Rows are one point carried round by a steady rotation, each followed by how many steps it has turned.
The counts run from 0 to 916.
[ -5   0  -5   4   4  -3   9  -2   1   1  18  20  -2 -14  11   3  -5   9
  10 -11   0  11  28   2 -10 -19  10  -5  -1  -5  -6  -3   8  -8   2  -7
 -16  15  -1 -16   2 -20   7 -10  13  -1  13  -1   1   5  -7  -3  -8 -22
 -12  22   1  -6   7 -13   9   0  -3   9   3   1   9  -3  13  -4  -2  -5
  10 -19   8 -18 -15  -1  12  11  10   4   6  -2   9   6  11  -7] : 242
[ -7   2   1   2   3  -4  17  -7  -3   9  23  16   1 -12   0   5  -1  11
   9 -14   4   3  22   1  -2 -18  16  -2   1 -12  -6   2   3   1   8  -6
 -10  12   7 -17  -1 -15   1 -10   7  -1   4   0  -4  -3   0  -6 -11 -10
 -13  26   6  -1   5 -28  -2   2  -7   9   8   0  14   1   5   1  -6   0
  17 -25   1 -21 -12   5  12   1   2   4   2  -4  11  -4  12  -7] : 80
[-13   8  -4   4  -9   6  14  -4  21  13  16   9  -6  -9   1  -1   6   6
  13  -2   3   9  24   7  -5 -13  12  -8   4  -3  -2  11   3  -5   8  -9
  -7  22   2 -18  -2 -16   6   3   3  -4   6 -12  -5  -3   9   1  -5 -16
 -15  14   5   5  15 -14  -6  -4  -9   9  -4  -2  -2   5   6 -19   3   0
  12 -30  11 -18 -15  14   1   2   8   9   4   6  15   0   7  -4] : 831
[-11   6  -1   0  -4  -2  16 -13  10   0   6  12  -6  -8   0   3   1   5
  11  -6   0  18  25   5  -8 -18   7  -2   9 -10   1  -3   1  -6  10  -4
 -10  19   4 -12  -6 -19  -1 -13  11  -1  10 -12  -6   2  14  -1 -17  -4
  -9  14  11   1  14 -14 -18  13   0   4   4   2  -7  -2  -6 -13   8  10
  13 -17   5 -14 -17   9   7  12   4   4   6   3  25   0   6   7] : 292
[ -4   5  -8   3   7  -2  16  -9  -2  10  11   9  -4 -14   2   6 -10  12
  18  -2   4  14  27  -1 -15 -14   8  -3  -3  -6 -13  -1   3 -12  10  -1
 -10  18  13 -15   2 -15   1  -4   3 -10   8  -6 -13   8  -5   1  -4 -16
 -11  21   4  -6   2 -15   3  -2  -4   9   2  -3   6   7  -2 -10  -3  -2
   8 -27   9 -18 -16  11  10   4  11   5   5  -1  12   1   8  -6] : 840
[-19  -3  -6   4  -1   4  14   0   5   6   9  15   3 -10   4   9  -6   9
  11   3  -3  14  20   3 -11 -15  14  -2   6  -7  -5  -4   4  -9   2  -3
  -8  19  11 -21   3 -11   6  -4  -1  -9   6   0  -5   8   2   3  -9 -17
  -9  21   8  -1   8 -11 -10   2   1   3   7  -3 -12  -1   6 -15   9   4
  11 -26  16 -18 -19  11  14   6  15   3  14   5  17  -4   7  -6] : 574
[-16   0  -3   5   1   1  14  -9   6   7  19  15  -7  -9   6  -1   0  16
  11  -6   0  12  26  -2 -16 -21  10  -5   7   1  -8  -7  15  -1  -5   4
 -13   2  13 -18   0 -12   2 -11  10  -8   5  -2 -12  -1   3   1  -9 -13
  -9  15   6  -5   9 -10  -7   1   5   3  12  -1  -5   2   4  -7   5   6
  14 -20  10 -24 -16  12  17   5  17   1   8  -1   8   2   1  -1] : 496
[-11  -1  -8   6   4   1  12  -4   9  -5   9  13  -3 -13   1   7  -4  17
   8  -5  -2  18  20  -3 -16 -14   7 -12   5   5 -13  -2   7  -5   0  -3
 -15  15  15 -14   1 -15  -3 -14  10  -8   7  -9 -13   3   1   6  -3 -23
 -10  11   2  -1   6 -11  -5   3  -6  12   2   1   4  -1  -2 -17  -1   7
  11 -31   4 -21 -13   9   5   5   8   3   6   1  20   1   4  -3] : 226
[ -6  -3  -6   1   6  -3  15   4   2   1  14  17  -2 -15  11   7   3   7
  14 -13  -3   7  21   4  -9 -19  12  -3   3  -7 -12   1  11  -3   1  -8
  -9  18   0 -17   6 -21   4  -2  10   2   8  -3   1   1  -4   1 -13 -19
 -16  21   5  -3   8 -21   6  -4  -2  11  -1  -5   9   1  12  -7  -4  -4
  17 -22  11 -15 -13  -1  10   9   7   5   5   5   3   6   8 -11] : 158
[ -7  -3   4  -1   4   0  12  -8   3  -1  14  16  -4  -6   4   2  -3   6
  14 -16  -5   8  26   0 -16 -18   6   1  -3  -5  -8  -7   5  -5   3  -4
  -7  21  -9 -23   0 -10   4 -11  11   4  17  -2  -5  -7   6  -1 -15 -17
 -15  20   6   0   5 -18  -2   3   3   5   0 -10  -4   4   5  -8   0  -1
  16 -22   1 -16 -18   7   6  17   7   1   7  -3   7   7   6  -3] : 601
[ -7   5 -11   3   2  -3  17  -6   1  11  14  11   2 -12   2   8  -3  13
  14  -7   9   4  18   4  -9 -20  12  -5   5  -8  -6   1   8  -5   3  -2
 -14  11  16 -12   2 -21   7  -3   7 -13   7  -1  -3  11   0  -2  -7 -12
  -9  23   8  -2   9 -21  -6   1   0   3  10   5   7   3   0  -3   1   1
   9 -25  11 -20 -17   6  19  -4   9   3   4   7  13   2   8  -7] : 408
[-13   6  -1  -1   9 -16  13  -9  -6   8  12  15  -1 -15   4   0  -1   5
  14  -5  -5   2  24  -6  -7 -20  19  -3  13 -14  -2   2   8  -7  11  -3
 -17  14  10 -11  -5 -18  -1  -4   7   8   6  -6   1   0  -4  -3 -13  -9
 -12  19   0 -10  12 -13  -5   7   1   6   3   5  -8  -5  -2   0   2   0
  13 -17   8 -15 -19   2  16  12   2   7  -1  -3  14  -7  12  -9] : 364
[-11  -8  -4   5  -4   0  11  -3  14  -1  14  16  -3  -6   9   4  -5   9
   8 -13   0  14  24   3 -16 -18   8  -5   5   1  -1  -7  11  -3  -6   0
  -7  14   0 -19   1 -15  11 -15  16  -2  14   3  -4   3   3   3 -11 -23
  -9  18   7  -1   3 -14 -12   3   1   2   5   0  -2  -1   9 -13   6   4
   9 -23   3 -18 -13   5  14   9  12   0  11   6  16   9   1  -5] : 414
[-19   1  -3   4   4  -7  14 -13   0  -4  12  15   1  -7  -1   9  -4   6
   8  -8  -3   5  16  -3 -11 -15  20  -5  13  -8   1  -4   6  -8   5  -1
 -20  16   7 -11  -6 -12   3 -16   8   7   7   3  -2  -1   1   2 -12 -13
 -12  20   7  -4   7 -17 -15  15   4   8   9   2 -10  -4  -1  -4   5   5
  15 -19  -4 -19 -20   6  13   8   1   2   4  -3  15  -8  10  -2] : 535
[ -9   6  -1  -4   1  -7  16 -10  11   4  10   6   4  -6 -10   0  -6   4
  12 -13   0  10  23  -2  -8 -15  17  -9  10  -4  -1   9   5  -2  15  -4
 -22  24  -1 -16  -7 -20  -2  -2   4   5   8 -11  -7  -7   7   1  -9 -11
  -9  17  -1   1   4 -15  -5   8  -9  11  -1   1   1   0  -5  -7  -2  -2
  10 -25  -5 -13 -14   6   2   9  -5   4  -4   2  21  -1  16  -6] : 792
[-21   1  -9   9  -6   2  14   0   9   1   8  13   1  -9   9  13   2   0
   9   0  -9  17  18   7 -11 -14  17  -2   7  -4  -3   2   7 -11   8  -1
  -9  24   8 -12   4 -19   5  -1   3  -3   5 -11  -6   0   1   4 -14 -23
  -7  18   0   0  13 -10  -6  -3   4  19   1  -5  -3  -2   5 -18   1  -5
  16 -15  14 -18 -15   8   7   8  10   5   5  15  16  -2   7  -5] : 301
[-11  10  -3   0   1 -10  14 -10   2   8  14  11  -1  -8   2   0  -6   2
  13  -6  -1  -4  27   0  -8 -17  19  -7   8 -14   3   8   2  -9  17  -6
 -21  22  -2 -14  -8 -19   6   1   5   4  13  -5   4   2  -1  -4 -10 -11
 -13  23   2  -2  10 -13  -2   5  -3   9   1   5  -6  -1   3  -3   2  -7
   5 -20   1 -14 -23   5   9  11  -1   8  -3   1  14  -3  13  -7] : 362
[-10   4  -5  12  -9  -4  12  -7   8   4  19  18 -12 -14  11   5   3   9
   3  -4  -3   4  32   3  -4 -18  16  -8   6 -13   2   2   7  -7   3  -4
  -2  16   3  -9  -9 -11   9 -15  13   2  12  -6   0   3  -1  -3  -8 -10
 -14  18   8  -1   6 -18 -11   4  -2   9   0   5  -6  -3   8 -11   4   6
  10 -16   6 -19 -18   7  11   6   4   3   1  -2  15  -2  -4   2] : 372
[ -7  16  -6  -4   4  -8  16  -2   6  16  10  14  -3  -9   2   6  -1   8
   8  -2   2   8  21  -1  -1 -18  22  -3  12 -17   0   9   2  -6  16  -9
 -11  20   9 -11  -5 -21  -3  -2   3  -2   6 -11   1   5  -1   2 -14  -8
 -16  20   2  -1   7 -15 -11  -1  -7  10  -2   6  -3  -4   0 -15   1   9
  12 -23   8 -11 -13  16   2   5  -2   7  -3   0  18   0  11  -6] : 633
[-11  -3   1  -2   3  -3   8   3   6   6  16  16  -1 -10   9  -6   5   6
  14 -10   0  10  20   1  -6 -20  18  -4   8  -4  -8   4  14   2   2  -7
 -10  18   0 -23   2 -19   4   0   8   5   4  -6  -1  -9  -2  -1 -12 -21
 -17  19  -3  -1   6 -14   3  -4  -4   5  -4  -6   0  -2  12  -9  -3  -2
  17 -21  12 -16 -12   5   8  15   8   9   3   4   4   5  11 -14] : 73
[-10   4  -8  -4   5  -8   8  -2   3   4   7  17  -3 -14   6   4 -10   6
  10  -5  -8  11  25  -5  -9 -12  16  -8  10 -11  -5   4   1 -11  12  -7
 -14  26   3 -13  -6 -17   1  -7   4   6  10  -9   1   4 -11   6 -11 -17
 -13  19  -2  -3   4  -9  -5   4  -6  14  -7   3  -4  -6   2 -11   2   4
   7 -23   4 -13 -15   6   2  16  -2   6  -1   0  17   2  13  -7] : 715
[ -8   9  -1   4  -3   3  11  -8   9   4  21  16 -13  -8   9   6  -4   7
   7  -6   3  10  27   5  -9 -11   9  -2   0  -9   2   1  -6 -12  12 -10
  -1  21  -5 -16  -4 -13   9  -8   9  -5  15  -5  -3   3   3  -1  -5 -12
 -12  21   8   3   6 -13  -8   1 -10  18  -4   0   1   6   2 -16   5  -2
  10 -23   5 -16 -15  14   3   7   7   4   6  -1  18   1   6   4] : 558
[ -5  -1  -2  -6  10  -1  15  -9   1   3   8  13   0  -8  -3   7   0  14
  19  -9   3  10  18   1 -16 -19   4  -4   4  -8 -11  -5   5  -9  -1  -9
 -17  14   4 -19   1 -17   2 -10   7  -8  11  -2  -1   6   5   3 -11 -14
 -19  19  13   0   8 -22  -6   3   3   1   8  -4   0   4  -3 -10   2   9
  12 -30   9 -16 -18   6  10   8   6   1   9  -1  14   3  10  -4] : 762
[ -5  11  -8   5   3 -11  12  -9  -2   3  14  14  -8 -14   9   5 -12   4
  10  -6  -4   6  28   0  -7 -17  15  -3   3 -12   1  -4   0 -15  16  -2
  -5  20   5  -8  -4 -13   5 -13  11   0  12  -2  -5   8  -4  -4 -11 -14
 -12  25   5  -5   2 -14  -8   2  -5  14  -3   4   0   0  -3 -11  -1   0
   8 -18   4 -16 -18  10  12  10   5   2   3   2  19   3   5   1] : 285
[-10   2   5   3   2  -4  19 -16  -1   7  18   7  -4  -5  -4  -2   3   1
  18 -13   0   3  26   0 -12 -15  13  -3  -2  -5  -2   1   9  -2  15   1
 -17  17  -3 -20  -2 -15   3  -2   6   7   9  -8 -11 -11   7  -4 -12  -6
  -7  22   4  -4   9 -18   3   5   0  10   7  -4   0   5  -1   5  -2  -9
  13 -15   0 -21 -20   7  10  11   4   4   0  -1   7  -5  13  -4] : 523
[ -9   7   4  -2   2  -3  17 -13   3   9  21  15  -2  -4  -6   2  -8  13
   6 -10  -3   7  27  -9 -13 -17  15  -5   3  -8  -4   1   3  -2  12   3
 -13  16   6 -20  -6  -9  -4 -11   3  -2   6  -3 -13 -11   4   1 -12  -7
 -11  16  -1   1   2 -17 -10   4  -8  12   5  -2   1   4  -1  -6  -2  -1
  15 -24  -7 -23 -12  19   6   5  -1   5  -2  -9  10  -5  11  -4] : 352
[-13   7  -5   2  -2  -4  14   0  11   9  15  17   2  -3   6  -1  -6  13
   1  -4   2   5  23   3  -9 -22  16  -7   7  -6  -4  -1   7  -4  -4  -4
 -14  11   6 -20  -2 -12   5 -10   8 -15   5   6  -5  -1   1  -7  -9 -19
 -16  22   5   1   9 -12 -13   0   2  -1   3   0  -2  -2  12 -14   6   3
  12 -26   6 -20 -13   9  12  -2  15   7   5  -1  10   1   0  -7] : 61
[-15  -1  -1   2  -2  -3  14  -9   9  -4  10  14   1  -6  -6   6   1   8
   3  -8  -6  11  26  -3 -13 -15  14  -9  10  -9  -3  -1   8  -3   2  -4
 -20  16   4 -14  -7 -13  -4 -16   6   5   7  -8  -4  -8   6   2 -15 -12
 -12  13   2  -1   8 -17 -17  13   2   5   7   2  -9  -7   0  -6   4  10
  16 -23  -4 -17 -15   9   9   8  -1   3   2  -4  18  -7   6  -1] : 620
[ -9   1  -3   1  -1   4  12  -5  18   2   9   8  -3  -6   3  -5  -4  11
  13 -11  -2  20  27  -1 -19 -17   7 -12   3   9  -4  -2  14  -6   3   2
 -18  17   1 -19   0 -17   2  -4  10  -5  11  -9 -11  -3   5   3  -8 -22
  -8  10  -3  -1   5  -3  -7   1  -1   6   0  -2  -4  -1   3 -17   2   0
   9 -23   3 -17 -12  13   5  12  14   2   4   8  15  10   5  -7] : 584
[ -7   9  -2   7  -4  -6  18 -11   7  12  12   7  -7 -15   4  -2  -8   6
  17  -3  -2  11  33   0 -11 -11   8  -5  -2  -2  -6   4   4  -4  16   6
  -8  21   9 -15   2 -14   3   2   5  -4  10  -9 -14  -2   2  -5  -8 -20
  -5  16   6  -6  12 -12  -2   1  -9  10  -4   2   2   6  -5 -11   1  -9
   6 -23   8 -19 -14   4  14  10  11   8   1   7  17  -3   8  -4] : 483
[ -8  11  -5  -2  -3  -7  16  -8   7  15  16   9  -1  -8   1   5  -5   0
  12  -8   0  -3  28   0  -7 -15  20  -6   8 -11   4   8   3 -10  15  -7
 -15  25  -3 -14  -5 -16   8   0   3   5  13  -8   4   5   1   1  -9 -10
 -12  24   4   1   5 -13  -5   4  -4  10   3   4  -5  -5   7  -3   0  -7
   5 -20   0 -13 -21   7   8   7  -5   7  -3   3  15   1  16  -7] : 361
[-12  -4   4   5   1  -5  17 -11  -2   6  12  15   2 -14   0   3  -2   2
  16  -9  -6  11  32  -5 -14 -17  11  -1   2  -8  -9  -1  15  -2  11   4
 -17  21   3 -15  -2 -18  -2  -3   6  10   9 -14  -9 -10  -2  -2 -19 -10
  -5  18  -1  -7   6 -17   2   5  -1   7   4   0  -2   2   1   3  -4  -5
  16 -12   2 -20 -14   3  12  20   2   3   0   4  13  -1  13  -8] : 525
[-12  -1   0   5   4 -10  21  -8  -2   7  13  11   3  -6   3  -7   3   4
  13  -9   3   4  23   2  -2 -25  23  -3   7 -12  -1  -1  16   0  13  -3
 -16  14   6 -20  -1 -18   2   0   7   0   2  -3  -9  -9   3 -12 -16 -10
 -13  26   2  -5   6 -17  -1   3   1  -5   3  -1  -5  -4   3  -2  -4  -2
  14 -17   8 -18 -17   2  13   9   9   7  -2   2  10  -5   9  -9] : 692
[-15   6 -10   2  -2   2  19  -8   9   6  11  10   4  -1   0  12  -7   9
  10  -3   0   5  16   5 -14 -15  12  -6   5  -6  -2  -2  -1 -11   2  -3
 -15  17   8 -16   2 -12   8  -9   3 -16   7   1  -7   5   6   0  -9 -18
 -11  22   9   4   8 -17 -12   2   4   7  10  -4  -2   3   0 -14   6   1
  11 -27   6 -19 -18   9  13  -1  12   1  10   6  18  -3   7  -1] : 576
[-12   1  -3  -1   7  -1  17  -9   2  -1  19  11   0   1  -8   4  -7  10
  10 -15   3  10  15  -3  -8 -15  20  -4   6  -5   2  -2   2  -6  12  -6
 -15  19   2 -25  -5 -12  -1 -11   5   0   2   1  -7  -3   5   5  -7 -11
 -13  21   3   1  -4 -19  -9   5  -8  13   5  -5  -1  -1  -5 -11   0   3
  13 -30  -7 -18 -15  19   1   4   2   4   1  -4  16  -4  14  -4] : 350
[-10   2  -7   5  -4  -2  11  -9   6   0  14  16  -3  -8   1   8 -14   4
  10  -8  -3   3  29  -4 -11 -13  15  -7   0 -10   2  -3  -1 -12  10  -6
  -6  25  -1 -17  -6  -9   7 -13   8   5  17   0   0   5  -1   6  -9 -12
 -11  24   7  -1  -1 -19 -13   8  -7  12   5   4  -7  -3   3  -8   2   4
   5 -23  -5 -17 -21  10  10   8   0   1   3   1  19   2   8  -2] : 886
[-10  -5  -4   4  -4   4  11  -2  10   3  15  20   0 -10  10   1  -4  13
   8 -10  -1  18  29   0 -15 -21   5  -5   4  -1  -5 -10  11  -5  -7  -1
 -10  12   3 -20   1 -14   8 -14  13  -4  11  -1  -6   2   1   3 -11 -16
 -10  17   6  -2   3 -14 -10   3   3   0  10   3  -3  -6  10 -11   6   5
   8 -19   5 -20 -13   8  17  10  14   0  10   0  16   9   3  -4] : 413
[ -2   7  -2  -8   2   2  19  -7   8  12  12  14   0  -6  -3   1  -4  15
  13 -12   7  10  27  -2 -12 -21   3  -3   0  -9  -6  -3   2   0   0   0
 -14  12   5 -18  -1 -16   1  -9   9 -11  12  -5  -8   5   7   0 -17  -9
  -8  19   8   2   3 -18 -10   6  -4  -4   8   5   4   2  -2  -7   2   9
  10 -27   5 -17 -14  11  13   3   9   2   7  -2  18   7   9  -6] : 764
[ -9  12   0  -5  -1  -8  13  -8  16   7  13   9  -8  -6  -2  -4  -5   7
   8 -10  -1   3  25  -3 -11 -17  15  -7  14  -7   5  10   3  -3  11  -2
 -15  20   0 -15 -12 -16   3  -6   9   2   8  -7  -2  -8   7  -1 -12 -10
 -14  14   2   1   7 -13 -19   6  -8   8  -5   1  -7  -2  -3 -14   1   3
  12 -26  -2 -13 -13  12   5   8   0   6  -4  -2  18  -2   6  -6] : 191
